Families of rows that turns and mirrors carry onto each other, the same ones carrying the whole set onto itself: the rest of each named row's family, in list order:
6 families of 5 rows:
K823: [ 20  14  36  14  15 -23 -24   3 -10]
K330: [ -8 -19   8  -6  -4  14  20  -6  16]
K734: [ 24  22  34  21   9 -15 -20   1 -17]
K253: [ 23  21  30  21  12 -23 -18  11 -19]
K913: [  6  -4  -2  31   5 -13 -18  17 -40]
K447: [ -1 -29 -19   7 -13   6  13  15 -15]
K884: [17 18 39 -6  9 -7  3 -5 17]
K885: [-11 -29 -18  13  -5   7   8  12 -21]
K76: [17 13 29 -9 15 -7 -4 -8 22]
K470: [ -7 -19  10 -14  -4  11  19   3  19]
K685: [  9  -6   1  28  -3 -11 -22  27 -36]
K731: [ 19  -8 -11  28   3 -12 -23  19 -31]
K504: [ -5 -34 -16  11  -7   0   0  15 -22]
K633: [ -5 -30 -15   9  -8   6   6  22 -16]
K587: [  0 -12   9 -13  -6  11  23  -3  18]
K951: [ 28  16  24  19  19 -19 -28   8 -11]
K70: [ 21  19  35  19  11 -19 -25  14 -13]
K213: [ 12  -7   3  25   5 -19 -26  20 -36]
K393: [ -7 -19   7  -8   3  10  28  -4  13]
K528: [  2 -29 -26   5  -5   9   2  10 -11]
K980: [ -8 -25 -21   6  -7   1   9  12 -25]
K238: [  6  14  41  -4  10  -3   2 -12  17]
K693: [ 11   0  -2  26  -1 -13 -20  16 -43]
K512: [10 10 42 -5 10 -4  2 -1 23]
K37: [ 17  21  34  19  12 -19 -22   3 -15]
K987: [ -6 -27   6 -11  -1  10  15  -3  15]
K839: [ 11  10  42   2  13  -2   9 -11  20]
K57: [  9   1  39 -10  10  -3   0 -11  21]
K62: [  1 -16  -1 -15   0  10  14  -5  22]
K45: [ 12  -6  -6  28  -2 -13 -14  24 -37]

The rest of the family of K587: K253, K447, K884, K45
The rest of the family of K76: K731, K951, K528, K62
The rest of the family of K734: K393, K980, K693, K839

Families of rows that turns and mirrors carry onto each other, the same ones carrying the whole set onto itself: the rest of each named row's family, in list order:
6 families of 6 rows:
K371: [ -8   7  40  10 -13  -1   4  -6]
K15: [ 11  -4 -31 -19  -1  16 -23  12]
K722: [ -8 -18 -12  -7  26   9 -16  25]
K887: [ -3  24   4 -36   1  19  -4  19]
K507: [-13  26   5 -25  11  22  -4  13]
K479: [  0  21  14 -28  16  16   3   9]
K331: [  4 -33  12  22 -12  -8 -12  12]
K565: [ -8 -11  -5  -6  27  18 -19  24]
K460: [  6 -27   3  18 -24 -14 -18   0]
K89: [  2 -30  11  22 -14 -14 -13   6]
K540: [ -9 -22 -10  -7  22   6 -12  27]
K929: [  3   8 -26 -23 -11  20 -26  14]
K408: [ -9  22   4 -35  11  11  -7  11]
K108: [ 16   9 -25 -26  -8  15 -23  17]
K250: [-13  10  34  13 -17  -5   5  -2]
K139: [ 21  10   2   1 -43 -11  -9  10]
K975: [ 16  12  15   9 -42  -6 -16   5]
K962: [ -6 -26   7  28 -19  -6 -12   2]
K567: [ 11   6 -33 -20  -4  18 -14  18]
K785: [ -6  21  11 -30  15  17   1  14]
K750: [  6   6   6   5 -49  -3 -11  -1]
K802: [ -6 -29   6  25 -19  -8  -7  10]
K849: [-10  27  10 -25  15  19  -7   6]
K173: [ -4  10  37   9 -13 -11  10  -1]
K176: [ 11  13   2   4 -46 -11 -17   0]
K290: [-10   1  30  20  -6 -12   9   5]
K160: [ 17  12 -25 -22  -9   8 -26  20]
K679: [  0   3  34  16 -13  -6  14  -4]
K27: [-13 -21 -10  -5  21  19 -11  20]
K98: [  4  11 -29 -24 -14  11 -23  19]
K860: [-14  -4  -3  -6  32   9 -13  23]
K422: [ 14  11  21   1 -45  -1  -6   5]
K320: [ 20   6   8   6 -46  -7 -12   7]
K370: [-18 -13 -15  -6  22  15 -16  18]
K359: [ -3 -29   8  17 -24 -18 -12   6]
K154: [ -1   9  39   2  -7 -11   6  -4]

The rest of the family of K802: K371, K849, K176, K27, K98
The rest of the family of K408: K565, K975, K567, K679, K359
The rest of the family of K154: K479, K331, K540, K139, K160

